Some points:
np.array([0.6, 0.1, -0.8, 0.8, -0.5, -1.6, 0.3, -2.3])
np.array([-0.6, -0.9, 1.1, 0.3, -1.0, 0.0, 0.0, 0.4])
np.array([0.6, 1.1, -1.1, -0.2, 1.7, -0.5, -0.3, -0.7])
np.array([-0.3, 0.0, 0.7, 1.1, -2.1, -2.1, 0.4, -2.1])
np.array([-0.7, -2.1, 0.5, -0.4, -1.0, 2.1, -0.5, 1.4])
np.array([0.3, 0.9, -1.3, -0.6, 2.0, 0.2, -0.6, 0.1])
np.array([0.3, 0.5, -1.3, 0.0, 0.7, -0.8, -0.4, -1.0])
np.array([0.7, 1.2, -1.1, 0.5, 0.1, -1.2, 0.0, -1.6])
np.array([-0.9, -0.3, 1.5, 0.4, -0.8, 0.1, 0.3, 0.6])
np.array([-0.4, 1.0, 1.3, 1.0, -1.4, -1.7, 0.8, -1.2])
np.array([0.2, -0.1, -1.8, -1.4, 3.1, 1.3, -1.1, 2.3])
np.array([-0.4, -0.9, 0.6, -0.6, -0.2, 1.9, 0.5, 1.1])
np.array([-0.9, -0.7, 1.2, 0.7, -1.1, 0.5, 0.3, 0.6])
np.array([-0.5, -2.1, 0.3, -0.2, -1.0, 2.3, -0.1, 1.5])
np.array([-0.4, 0.6, 1.0, 0.8, -2.0, -2.2, 0.7, -1.6])
np.array([0.6, 0.9, 0.1, 1.2, -1.0, -1.9, 1.2, -2.8])
np.array([0.6, 0.2, -1.1, -0.5, 1.3, 0.3, -0.7, 0.0])
np.array([0.4, 0.5, -1.4, 0.0, 0.9, -0.7, -0.7, -1.2])
np.array([-0.5, -1.9, 0.1, -0.5, -1.1, 2.1, 0.2, 0.8])
np.array([0.7, 0.9, -0.7, 0.8, -0.4, -1.5, 0.7, -2.3])
np.array([-0.4, -1.7, 0.3, -0.4, -0.8, 1.8, -0.4, 1.1])
np.array([0.0, 0.8, -1.3, -2.4, 4.1, 0.9, -1.1, 2.6])
np.array([0.4, -0.3, -1.2, 0.6, -0.5, -0.7, -0.4, -1.8])
np.array([0.7, 0.8, -1.5, -0.8, 2.2, 0.1, -1.0, 0.4])
np.array([0.3, 0.7, -1.2, -0.2, 0.7, -0.5, -0.8, -0.6])
np.array([-0.6, -1.0, 1.1, 0.5, -1.1, 0.7, -0.3, 0.9])
np.array([0.6, 0.1, -1.6, -1.6, 3.0, 1.2, -1.3, 1.5])
np.array([0.5, 0.3, -1.0, 0.6, 0.1, -1.4, 0.0, -1.8])
np.array([-0.8, -1.6, 0.8, 0.2, -1.0, 1.3, -0.7, 1.5])
np.array([-0.4, -0.2, 0.8, 1.1, -2.3, -2.0, 0.7, -2.2])
np.array([-0.4, -1.7, 0.7, 0.6, -1.6, 1.2, -0.5, 1.1])
np.array([0.1, 0.1, 0.8, -0.4, 0.3, 1.7, 1.0, 0.7])
np.array([0.7, 0.6, -1.2, -0.5, 2.6, 1.0, -0.8, 0.8])
np.array([-0.3, 0.5, 1.1, 0.6, -1.8, -2.2, 0.8, -1.8])
np.array([0.5, 0.7, -1.1, -1.6, 3.8, 1.4, -1.2, 2.8])
np.array([0.6, 0.3, -1.1, 0.0, 0.9, -0.3, -0.3, -0.7])
np.array([0.6, 0.5, -1.5, -0.4, 1.1, 0.0, -0.7, -0.3])
np.array([-0.6, -1.3, 0.3, -1.0, -0.9, 1.8, -0.5, 1.5])
np.array([0.4, 1.7, -1.0, -2.1, 4.2, 0.8, -0.6, 2.5])
np.array([0.6, 0.3, -0.6, 0.6, -1.0, -1.9, 0.3, -2.6])
np.array([0.6, 0.9, -1.1, -0.4, 2.2, 0.7, -0.7, 0.5])
np.array([0.4, 0.8, -0.1, 0.7, -1.0, -2.2, 0.2, -2.4])
np.array([0.3, 0.0, -0.5, 1.2, -1.7, -2.0, 0.3, -3.1])
np.array([0.6, 0.6, -1.3, -0.9, 2.1, -0.2, -1.0, 0.6])
np.array([0.1, 0.5, 1.1, 1.4, -2.0, -2.0, 1.2, -1.9])
np.array([0.6, 1.0, -0.6, 0.8, -0.9, -2.3, 0.5, -2.5])
np.array([0.5, 0.3, -0.3, 1.0, -1.7, -2.0, 0.7, -2.8])
np.array([-0.4, -1.2, 0.9, -0.4, -0.5, 1.5, 0.0, 1.7])
np.array([-0.4, 0.4, 1.6, 0.3, -1.0, -0.6, 0.5, 0.5])
np.array([0.5, 0.8, -1.2, -1.9, 4.0, 1.8, -1.2, 3.0])
np.array([-0.6, -1.2, 1.1, -0.2, -0.8, 1.5, -0.1, 1.5])
np.array([-0.4, -0.5, 1.0, -0.4, -0.6, 1.4, 0.3, 1.4])
np.array([-0.4, 0.4, 1.7, 1.0, -1.5, -0.8, 1.2, -0.4])
np.array([-0.6, -0.3, 1.1, 1.0, -1.7, -1.3, 0.7, -0.6])
np.array([-0.4, -0.9, 0.6, -0.2, -0.1, 1.5, 0.9, 0.5])
np.array([0.9, 0.9, -0.9, 0.5, 0.7, -0.5, -0.1, -1.6])
np.array([-0.3, -0.1, 1.0, 1.4, -1.7, -1.4, 1.2, -1.6])
np.array([0.3, 0.2, -0.3, 0.6, -1.5, -2.1, 0.5, -3.0])
np.array([-0.7, -0.6, 1.0, 0.9, -1.4, -0.7, 0.2, -0.8])
np.array([0.2, 0.7, 0.3, 0.9, -1.7, -2.7, 0.8, -2.8])
np.array([-0.1, -0.2, 0.9, 1.0, -2.0, -1.3, 0.2, -1.3])
np.array([-0.3, 0.9, 0.7, 1.0, -2.3, -1.9, 1.0, -2.0])
np.array([-0.8, -0.7, 0.8, 1.0, -1.0, 0.2, 0.3, 0.3])
np.array([0.7, 0.5, -1.1, 0.3, -0.6, -1.8, 0.0, -2.3])
np.array([0.1, 1.3, -1.0, -1.9, 4.2, 0.7, -0.7, 2.6])
np.array([0.2, 0.4, 0.4, 1.1, -1.9, -1.9, 1.0, -2.0])
np.array([-0.8, -0.6, 0.6, 0.9, -2.2, -0.7, 0.1, -0.9])
np.array([-0.1, -0.5, 1.0, -0.3, -0.3, 2.1, 0.7, 0.9])
np.array([0.7, 0.4, -1.6, 0.2, 1.1, -0.3, -0.4, -0.5])
np.array([0.4, 0.1, 0.1, 1.0, -1.7, -2.1, 0.6, -2.6])
np.array([-0.9, -0.5, 1.1, 0.8, -0.5, -0.3, 0.5, 0.5])
np.array([0.2, 0.6, 0.2, 1.0, -1.7, -2.3, 1.1, -2.7])
np.array([-0.2, -1.5, 0.2, 0.1, -0.6, 2.1, 0.4, 1.0])
np.array([0.2, 0.4, -1.5, -2.2, 4.4, 2.0, -1.8, 3.4])
np.array([-0.1, 0.3, 0.5, 1.0, -2.2, -2.5, 0.7, -2.5])
np.array([-0.3, -0.5, 1.2, 0.3, -1.3, 1.2, 0.0, 1.2])
np.array([0.5, 0.4, -1.7, 0.6, -0.3, -1.3, -0.2, -2.1])
np.array([0.2, 0.4, -1.4, -1.9, 3.0, 1.1, -1.4, 2.1])
np.array([0.4, 0.3, 0.4, 0.9, -2.0, -2.6, 0.8, -2.2])
np.array([-0.5, -1.7, 0.9, 0.0, -1.0, 1.5, -0.5, 1.4])
np.array([0.3, 1.4, -1.1, -1.8, 4.3, 1.4, -0.9, 2.8])
np.array([-1.0, -1.0, 0.9, 0.7, -1.4, 0.3, -0.4, 0.3])
np.array([-0.6, -0.4, 1.1, 0.8, -1.7, -1.0, -0.1, -0.9])
np.array([-0.6, 0.0, 1.1, 0.8, -1.6, -1.1, 0.9, -0.6])
np.array([-0.7, -1.2, 0.2, -0.3, -1.1, 2.3, -0.2, 1.4])
np.array([-0.6, -0.1, 1.6, 0.4, -0.8, -0.5, 0.2, 0.2])
np.array([0.4, 0.1, -1.7, -1.5, 3.8, 1.8, -1.3, 2.8])
np.array([-0.7, -0.6, 1.2, 0.0, -0.9, 0.7, -0.2, 1.1])
np.array([-0.1, 0.9, 1.1, 1.1, -1.7, -1.5, 1.1, -1.1])
np.array([0.3, -0.2, -0.6, 0.6, -1.5, -1.8, 0.1, -2.4])
np.array([-0.3, -0.6, 0.8, 0.0, -0.8, 1.3, 0.2, 1.5])
np.array([0.4, 0.1, -1.8, -1.3, 2.9, 1.4, -1.6, 1.9])
np.array([0.5, 1.0, -0.7, 0.3, 0.3, -1.5, 0.5, -1.8])
np.array([-0.4, -0.9, 1.1, 0.5, -1.1, 1.2, 0.1, 1.1])
np.array([-0.1, -0.1, 1.1, 0.1, -0.9, 1.0, 0.3, 1.2])
np.array([0.1, 0.5, -1.4, -1.2, 2.7, 0.7, -1.2, 1.6])
np.array([0.2, 0.0, -0.1, 1.5, -1.7, -1.8, 0.9, -2.4])
np.array([-0.5, -0.5, 1.3, 0.0, -0.4, 0.7, -0.2, 1.2])
np.array([0.7, -0.2, -0.6, 1.1, -2.0, -1.3, 0.4, -2.2])
np.array([-0.3, -1.0, 0.7, -0.6, -0.2, 2.2, -0.1, 1.7])
np.array([-0.6, -1.4, 1.0, -0.2, -0.6, 2.0, -0.2, 1.8])
np.array([-0.8, -0.3, 1.1, 0.9, -1.9, -0.8, 0.2, -0.6])
np.array([0.0, -1.1, 1.1, -0.7, 0.4, 2.3, 0.5, 1.5])
np.array([-0.4, 0.5, 1.3, 0.6, -1.4, -1.0, 0.6, 0.0])
np.array([-0.2, 1.0, 1.5, 1.1, -1.6, -2.0, 1.1, -0.9])
np.array([0.5, 1.0, -1.0, -0.1, 0.5, -0.4, -0.2, -0.8])
np.array([0.8, 0.2, -1.6, -0.2, 1.1, 0.0, -0.9, -0.3])
np.array([-0.2, -0.8, 0.5, -0.4, -0.7, 1.6, 0.3, 0.5])
np.array([-0.4, -0.8, 1.1, 0.3, -1.1, 1.2, -0.2, 1.0])
np.array([0.0, 0.7, 0.2, 1.1, -2.4, -2.2, 0.9, -2.6])
np.array([-0.3, -0.4, -0.1, 0.8, -2.5, -2.4, 0.3, -2.8])
np.array([-0.3, -0.5, 1.2, -0.7, -0.1, 1.6, 0.8, 1.1])
np.array([0.6, 0.6, -1.1, -0.1, 1.3, -0.5, -0.5, -0.2])
np.array([0.2, 0.9, -1.2, -1.7, 4.2, 2.0, -1.4, 3.1])
np.array([-0.6, -1.8, 1.0, -0.2, -0.7, 1.4, -0.2, 1.6])
np.array([0.4, 0.8, -1.2, -1.0, 2.5, 0.3, -0.9, 0.6])
np.array([-0.3, 0.6, 0.7, 1.5, -1.6, -1.5, 1.1, -1.6])
np.array([-0.1, -0.4, 1.1, -0.8, -0.6, 2.0, 0.0, 1.2])
np.array([-0.5, -1.4, 0.7, 0.0, -1.0, 1.7, -0.4, 1.4])
np.array([-0.5, -0.8, 1.1, -0.6, -0.5, 1.3, 0.1, 1.8])
np.array([-0.4, -0.7, 1.2, -1.0, -0.9, 0.9, -0.3, 1.6])
np.array([0.5, 0.9, -1.0, -0.3, 1.4, -0.6, -0.2, -0.9])
np.array([-0.4, 0.3, 0.8, 0.9, -2.1, -1.9, 0.4, -1.7])
np.array([-0.7, -1.3, 1.0, -0.4, -1.0, 1.2, -0.5, 1.3])
np.array([0.1, 0.0, -1.5, -2.2, 3.8, 1.6, -1.9, 3.1])
np.array([0.6, 0.2, -0.5, 1.1, -1.2, -1.7, 0.5, -2.9])
np.array([-0.2, 0.6, 0.7, 1.2, -2.6, -2.2, 0.8, -2.5])
np.array([0.3, 0.3, -1.4, 0.7, 0.8, -0.8, -0.4, -0.9])
np.array([-0.5, -1.5, 0.8, -0.1, -0.8, 2.2, -0.1, 1.4])
np.array([-0.3, -0.3, 1.1, -0.3, -0.4, 1.8, 0.2, 1.7])
np.array([0.7, 0.5, -0.8, 0.9, -1.3, -1.6, 0.1, -2.5])
np.array([0.4, 0.2, 0.0, 1.2, -1.4, -2.1, 0.9, -2.6])
np.array([-0.5, -1.0, 1.3, 0.1, -0.9, 0.9, 0.0, 1.1])
np.array([-0.3, -1.0, 1.6, -0.4, -0.2, 1.3, 0.1, 1.4])
np.array([0.6, 0.1, -1.3, -2.0, 3.9, 2.5, -1.9, 3.6])
np.array([-0.1, 1.1, 1.2, 1.0, -1.6, -1.0, 0.7, -1.1])
np.array([0.0, 0.1, 0.9, 1.3, -1.6, -1.6, 1.4, -1.5])
np.array([0.5, 1.4, -1.3, -1.3, 3.5, 1.2, -0.9, 2.2])
np.array([0.6, 0.1, -1.2, 0.5, 0.9, -1.3, -0.3, -1.6])
np.array([0.3, 0.8, 0.2, 1.2, -1.6, -1.6, 0.7, -2.6])
np.array([0.4, -0.2, 0.1, 1.6, -2.0, -1.6, 0.8, -3.0])
np.array([0.0, 0.5, -1.0, -1.9, 4.0, 1.6, -1.2, 2.6])
np.array([-0.4, -0.8, 0.8, 0.4, -1.3, 0.7, -0.4, 1.0])
np.array([0.2, 0.4, -1.2, -2.0, 4.4, 1.8, -1.2, 3.2])
np.array([-0.6, -1.4, 0.4, -0.2, -0.4, 2.0, -0.4, 1.5])
np.array([-0.4, 0.2, 1.3, 0.8, -1.5, -0.9, 0.7, -0.4])
np.array([0.5, 0.5, -0.2, 0.9, -0.8, -2.0, 1.0, -2.9])
np.array([-0.3, -1.0, 0.9, -0.5, -0.6, 1.6, -0.2, 1.9])
np.array([0.1, 0.7, -1.3, -1.9, 3.8, 1.3, -1.4, 2.7])
np.array([0.7, 1.0, -1.0, -0.5, 1.7, 0.2, -0.6, -0.1])
np.array([-0.6, -1.1, 0.9, 0.2, -1.1, 1.8, -0.1, 1.8])
np.array([0.6, 0.4, -0.1, 1.1, -2.1, -1.7, 1.1, -2.4])
np.array([0.1, 0.3, 0.3, 1.1, -1.7, -2.9, 1.2, -2.6])
np.array([0.2, 0.0, -0.8, 1.4, -1.7, -1.8, 0.1, -2.7])
np.array([-0.7, 0.5, 1.5, 0.5, -1.0, -0.6, 0.4, 0.1])
np.array([0.4, 1.4, -1.3, -1.6, 3.1, 0.6, -0.7, 1.5])
np.array([-0.3, -0.7, 0.9, -0.7, 0.0, 1.2, 0.7, 1.0])
np.array([0.4, 0.5, -1.1, -0.5, 1.4, -0.2, -0.3, 0.0])
np.array([-0.3, -1.4, 0.5, -0.3, -0.6, 1.8, -0.1, 1.3])
np.array([0.6, 1.6, -0.6, -0.1, 1.3, -1.2, 0.3, -1.2])
np.array([0.5, -0.3, -1.6, 0.1, 0.0, -0.2, -0.9, -1.0])
np.array([0.7, 0.7, -1.0, 0.3, -0.4, -1.8, 0.0, -1.6])
np.array([0.2, -0.5, -1.8, -1.5, 3.1, 1.9, -1.8, 2.3])
np.array([0.5, 0.5, -1.2, -0.1, 1.1, -1.0, -0.5, -0.9])
np.array([-0.5, 0.2, 1.3, 0.9, -1.6, -1.3, 0.9, -1.1])
np.array([-0.4, -0.8, 1.1, 0.3, -1.0, 1.1, 0.0, 1.1])
np.array([-0.6, 0.5, 1.1, 0.8, -1.4, -1.2, 1.0, -0.9])
np.array([-0.7, -0.3, 0.9, 0.4, -1.6, -0.9, 0.0, -0.3])
np.array([0.7, 0.1, -1.3, 0.3, 0.5, -0.7, -0.1, -1.3])
np.array([-0.1, -0.4, 1.5, -0.9, -0.3, 1.3, 0.4, 1.7])
np.array([0.5, 0.9, -1.1, -1.0, 2.0, 0.6, -0.8, 0.7])
np.array([-0.4, 0.6, 1.4, 0.3, -0.7, -0.8, 0.5, 0.4])
np.array([-0.3, -0.8, 1.0, -0.8, 0.0, 1.8, 0.8, 1.6])
np.array([0.0, 0.8, 1.1, 1.1, -1.9, -2.1, 1.2, -2.1])
np.array([-0.8, -0.5, 1.1, -0.5, -0.6, 1.4, 0.5, 1.5])
np.array([0.2, 0.9, -1.3, -1.3, 3.2, 1.1, -1.1, 1.8])
np.array([0.4, 0.8, -0.9, 0.2, 0.9, -0.8, -0.1, -0.8])
np.array([-0.5, -1.2, 0.4, -0.7, -0.7, 2.1, 0.5, 1.4])
np.array([0.5, 0.1, -1.4, -1.1, 2.7, 1.2, -1.2, 1.4])
np.array([-0.4, -1.3, 1.3, -0.2, -0.9, 1.7, 0.1, 1.5])
np.array([0.7, 0.7, -0.6, 0.6, -0.6, -2.4, 0.7, -3.2])
np.array([0.6, 0.9, -1.1, -0.2, 1.4, -0.8, 0.1, -0.7])
np.array([-0.8, -0.2, 0.6, 0.9, -2.2, -1.4, 0.1, -1.4])
np.array([0.3, -0.1, -1.2, -0.6, 2.1, 0.1, -0.8, 0.2])
np.array([0.5, 1.2, -0.5, 0.3, 0.3, -1.3, 0.3, -1.7])
np.array([-0.3, -1.8, 0.0, -0.4, -0.9, 2.0, 0.2, 1.4])
np.array([0.3, 0.3, -1.6, -1.5, 3.9, 1.9, -1.4, 2.6])
np.array([-0.3, 0.1, 0.3, 1.2, -2.0, -2.3, 0.9, -1.9])
np.array([-0.8, -0.9, 1.0, -0.1, -0.9, 0.9, -0.4, 1.3])
np.array([0.4, 0.0, 0.4, 1.2, -1.8, -2.3, 1.1, -2.5])
np.array([-0.5, -0.9, 0.6, -0.5, -0.7, 1.7, 0.1, 1.3])
np.array([0.4, 0.8, -1.2, -1.4, 3.4, 1.3, -1.0, 1.8])
np.array([-0.7, -1.0, 1.0, 0.1, -0.7, 1.1, -0.4, 1.6])
np.array([0.5, 0.2, -1.3, -1.5, 2.7, 1.1, -1.2, 1.9])
np.array([-0.6, -0.9, 0.8, -0.6, -0.3, 1.8, 0.1, 1.6])
np.array([0.5, 0.7, -0.8, -0.4, 1.3, -0.4, -0.4, -0.7])
np.array([-0.6, -0.6, 1.0, 0.0, -0.8, 1.0, 0.0, 1.7])
np.array([0.5, 0.6, -0.7, 0.4, -0.2, -1.1, 0.1, -1.8])
np.array([0.5, 1.2, -0.9, -1.6, 3.6, 1.3, -0.9, 2.5])
np.array([-0.1, -0.8, 0.1, 1.2, -2.2, -1.4, 0.2, -2.3])
np.array([-0.3, 0.4, 0.8, 1.2, -1.7, -1.8, 1.1, -1.9])
np.array([-0.2, -0.6, 1.0, -0.3, -0.1, 2.0, 0.6, 1.6])
np.array([-0.3, -0.8, 0.7, -0.6, -0.1, 2.1, 0.8, 1.0])
np.array([0.4, 0.8, -0.9, -0.6, 2.0, -0.4, -0.2, 0.3])
np.array([-0.1, 0.5, 0.4, 1.0, -2.4, -2.4, 1.0, -2.6])
np.array([-0.1, -0.4, -1.7, -1.9, 3.6, 1.5, -1.7, 2.5])
np.array([0.4, 0.8, -1.1, -1.7, 4.0, 1.6, -1.2, 2.3])
np.array([0.3, -0.3, -1.3, 0.3, -0.5, -1.2, 0.1, -1.9])
np.array([0.4, 0.6, -1.6, -1.6, 3.2, 1.8, -1.6, 2.2])
np.array([0.5, 0.2, -0.3, 1.5, -1.6, -1.7, 0.6, -2.4])
np.array([0.9, 0.3, -1.1, 0.9, -0.8, -1.4, 0.6, -2.3])
np.array([0.6, 0.9, -0.9, -2.3, 4.2, 1.8, -1.1, 3.3])
np.array([-0.5, -1.0, 1.0, -0.5, -0.3, 2.0, 0.1, 1.7])
np.array([-0.2, -1.5, 0.9, -0.5, -0.1, 1.9, 0.2, 1.7])
np.array([0.3, 1.0, -1.0, -1.2, 3.5, 0.6, -0.3, 1.6])
np.array([0.4, 0.4, -1.5, 0.0, 1.1, 0.0, -0.5, -0.8])
np.array([0.5, 0.6, -1.4, 0.2, 0.7, -0.4, -0.6, -0.8])
np.array([0.2, 0.4, -0.3, 1.1, -1.4, -2.2, 0.5, -2.7])
np.array([-0.6, -1.0, 1.0, 0.4, -0.4, 1.4, 0.3, 1.3])
np.array([-0.8, 0.5, 1.2, 0.8, -1.4, -1.7, 0.8, -1.3])
np.array([0.7, 1.0, -1.4, -1.3, 3.3, 0.7, -0.7, 1.7])
np.array([0.5, 0.2, -1.4, -2.0, 4.0, 2.1, -1.5, 3.0])
np.array([-0.1, 0.0, 1.2, 0.7, -0.7, 0.2, 0.5, 0.4])
np.array([-0.6, 1.1, 1.4, 1.1, -0.9, -1.7, 1.4, -1.3])
np.array([0.2, -0.4, 0.1, 1.1, -1.7, -1.3, 0.2, -2.4])
np.array([-0.3, -1.2, 0.7, -0.3, -0.4, 2.1, 0.7, 1.1])
np.array([0.3, 0.9, 0.0, 1.0, -1.7, -2.2, 0.8, -3.0])
np.array([-0.4, 0.2, 1.1, 0.8, -0.9, -0.6, 1.3, 0.1])
np.array([-0.3, -0.6, 0.9, -0.7, 0.0, 1.2, 1.0, 0.9])
These points spread out most along one direction. Where along it does each point below lie, from 0 to 99? 50 is the average, and the first point above lies past it.
np.array([0.2, 0.0, -0.1, 1.5, -1.7, -1.8, 0.9, -2.4]) 71
np.array([-0.2, 0.6, 0.7, 1.2, -2.6, -2.2, 0.8, -2.5]) 75
np.array([-0.4, -0.9, 0.6, -0.2, -0.1, 1.5, 0.9, 0.5]) 46
np.array([0.6, 0.1, -1.3, -2.0, 3.9, 2.5, -1.9, 3.6]) 14
np.array([-0.6, -0.3, 1.1, 1.0, -1.7, -1.3, 0.7, -0.6]) 64
np.array([-0.4, -0.9, 0.6, -0.6, -0.2, 1.9, 0.5, 1.1]) 43
np.array([-0.1, -0.4, 1.1, -0.8, -0.6, 2.0, 0.0, 1.2]) 43
np.array([0.1, 1.3, -1.0, -1.9, 4.2, 0.7, -0.7, 2.6]) 22
np.array([-0.5, -1.0, 1.3, 0.1, -0.9, 0.9, 0.0, 1.1]) 48
np.array([-0.7, -1.2, 0.2, -0.3, -1.1, 2.3, -0.2, 1.4]) 43
np.array([0.6, 1.1, -1.1, -0.2, 1.7, -0.5, -0.3, -0.7]) 47
np.array([-0.5, -1.4, 0.7, 0.0, -1.0, 1.7, -0.4, 1.4]) 45
np.array([0.7, 0.7, -0.6, 0.6, -0.6, -2.4, 0.7, -3.2]) 69
np.array([-0.4, -1.7, 0.7, 0.6, -1.6, 1.2, -0.5, 1.1]) 50
np.array([-0.2, 1.0, 1.5, 1.1, -1.6, -2.0, 1.1, -0.9]) 67
np.array([0.1, 0.3, 0.3, 1.1, -1.7, -2.9, 1.2, -2.6]) 74
np.array([-0.5, -0.5, 1.3, 0.0, -0.4, 0.7, -0.2, 1.2]) 47
np.array([-0.4, -0.9, 1.1, 0.5, -1.1, 1.2, 0.1, 1.1]) 49
np.array([-0.4, -1.2, 0.9, -0.4, -0.5, 1.5, 0.0, 1.7]) 43
np.array([0.2, 0.4, -1.2, -2.0, 4.4, 1.8, -1.2, 3.2]) 16
np.array([0.5, 0.9, -1.1, -1.0, 2.0, 0.6, -0.8, 0.7]) 37
np.array([-0.3, 0.9, 0.7, 1.0, -2.3, -1.9, 1.0, -2.0]) 72
np.array([0.4, 0.0, 0.4, 1.2, -1.8, -2.3, 1.1, -2.5]) 73
np.array([-0.9, -0.7, 1.2, 0.7, -1.1, 0.5, 0.3, 0.6]) 53
np.array([-0.3, -0.4, -0.1, 0.8, -2.5, -2.4, 0.3, -2.8]) 74
np.array([0.5, 1.2, -0.9, -1.6, 3.6, 1.3, -0.9, 2.5]) 23
np.array([0.3, 0.2, -0.3, 0.6, -1.5, -2.1, 0.5, -3.0]) 70
np.array([0.6, 0.5, -1.5, -0.4, 1.1, 0.0, -0.7, -0.3]) 45
np.array([0.5, 0.2, -0.3, 1.5, -1.6, -1.7, 0.6, -2.4]) 70
np.array([0.2, -0.1, -1.8, -1.4, 3.1, 1.3, -1.1, 2.3]) 25
np.array([-0.3, -0.5, 1.2, -0.7, -0.1, 1.6, 0.8, 1.1]) 44
np.array([-0.5, -1.7, 0.9, 0.0, -1.0, 1.5, -0.5, 1.4]) 45
np.array([0.3, -0.1, -1.2, -0.6, 2.1, 0.1, -0.8, 0.2]) 40
np.array([-0.4, 0.2, 1.3, 0.8, -1.5, -0.9, 0.7, -0.4]) 61
np.array([0.6, 0.6, -1.3, -0.9, 2.1, -0.2, -1.0, 0.6]) 38
np.array([-0.6, -1.1, 0.9, 0.2, -1.1, 1.8, -0.1, 1.8]) 44
np.array([-0.2, -0.6, 1.0, -0.3, -0.1, 2.0, 0.6, 1.6]) 41
np.array([0.5, 0.9, -1.0, -0.3, 1.4, -0.6, -0.2, -0.9]) 48
np.array([0.4, -0.3, -1.2, 0.6, -0.5, -0.7, -0.4, -1.8]) 58
np.array([-0.6, -1.0, 1.1, 0.5, -1.1, 0.7, -0.3, 0.9]) 50
np.array([0.3, 0.7, -1.2, -0.2, 0.7, -0.5, -0.8, -0.6]) 49
np.array([0.6, 0.2, -0.5, 1.1, -1.2, -1.7, 0.5, -2.9]) 69
np.array([-0.3, 0.1, 0.3, 1.2, -2.0, -2.3, 0.9, -1.9]) 71
np.array([0.5, -0.3, -1.6, 0.1, 0.0, -0.2, -0.9, -1.0]) 51
np.array([0.6, 0.1, -1.2, 0.5, 0.9, -1.3, -0.3, -1.6]) 55
np.array([-0.5, -0.8, 1.1, -0.6, -0.5, 1.3, 0.1, 1.8]) 43
np.array([-0.4, 0.4, 1.6, 0.3, -1.0, -0.6, 0.5, 0.5]) 56
np.array([0.4, 1.7, -1.0, -2.1, 4.2, 0.8, -0.6, 2.5]) 22
np.array([0.0, -1.1, 1.1, -0.7, 0.4, 2.3, 0.5, 1.5]) 39
np.array([0.6, 0.3, -0.6, 0.6, -1.0, -1.9, 0.3, -2.6]) 67
np.array([0.0, 0.8, 1.1, 1.1, -1.9, -2.1, 1.2, -2.1]) 72
np.array([0.2, 0.9, -1.2, -1.7, 4.2, 2.0, -1.4, 3.1]) 17
np.array([-0.1, -0.1, 1.1, 0.1, -0.9, 1.0, 0.3, 1.2]) 48
np.array([0.7, 0.9, -0.7, 0.8, -0.4, -1.5, 0.7, -2.3]) 64
np.array([-0.4, 0.2, 1.1, 0.8, -0.9, -0.6, 1.3, 0.1]) 58
np.array([-0.3, 0.4, 0.8, 1.2, -1.7, -1.8, 1.1, -1.9]) 70
np.array([-0.9, -0.3, 1.5, 0.4, -0.8, 0.1, 0.3, 0.6]) 53
np.array([0.2, 0.4, -1.5, -2.2, 4.4, 2.0, -1.8, 3.4]) 14
np.array([-0.6, -1.3, 0.3, -1.0, -0.9, 1.8, -0.5, 1.5]) 42
np.array([0.5, 1.0, -0.7, 0.3, 0.3, -1.5, 0.5, -1.8]) 59
np.array([-0.4, 0.5, 1.3, 0.6, -1.4, -1.0, 0.6, 0.0]) 60
np.array([0.4, 0.1, -1.8, -1.3, 2.9, 1.4, -1.6, 1.9]) 26
np.array([0.3, 0.3, -1.6, -1.5, 3.9, 1.9, -1.4, 2.6]) 20
np.array([-0.4, 0.6, 1.0, 0.8, -2.0, -2.2, 0.7, -1.6]) 70
np.array([0.6, 0.1, -1.6, -1.6, 3.0, 1.2, -1.3, 1.5]) 27
np.array([-0.6, -0.9, 1.1, 0.3, -1.0, 0.0, 0.0, 0.4]) 53
np.array([0.1, 0.5, 1.1, 1.4, -2.0, -2.0, 1.2, -1.9]) 72
np.array([-0.6, -1.0, 1.0, 0.4, -0.4, 1.4, 0.3, 1.3]) 46
np.array([0.2, 0.4, -0.3, 1.1, -1.4, -2.2, 0.5, -2.7]) 70
np.array([0.7, 0.8, -1.5, -0.8, 2.2, 0.1, -1.0, 0.4]) 38
np.array([-0.4, -0.2, 0.8, 1.1, -2.3, -2.0, 0.7, -2.2]) 72
np.array([0.7, 0.7, -1.0, 0.3, -0.4, -1.8, 0.0, -1.6]) 60
np.array([0.6, 0.3, -1.1, 0.0, 0.9, -0.3, -0.3, -0.7]) 49
np.array([0.3, 0.8, 0.2, 1.2, -1.6, -1.6, 0.7, -2.6]) 70
np.array([-0.7, -2.1, 0.5, -0.4, -1.0, 2.1, -0.5, 1.4]) 43
np.array([0.7, 1.0, -1.4, -1.3, 3.3, 0.7, -0.7, 1.7]) 29
np.array([0.5, 0.7, -1.1, -1.6, 3.8, 1.4, -1.2, 2.8]) 21
np.array([-0.3, -0.6, 0.9, -0.7, 0.0, 1.2, 1.0, 0.9]) 45
np.array([0.6, 1.6, -0.6, -0.1, 1.3, -1.2, 0.3, -1.2]) 52
np.array([0.4, 0.8, -1.1, -1.7, 4.0, 1.6, -1.2, 2.3]) 21
np.array([-0.4, -0.7, 1.2, -1.0, -0.9, 0.9, -0.3, 1.6]) 44
np.array([0.6, 0.6, -1.1, -0.1, 1.3, -0.5, -0.5, -0.2]) 46
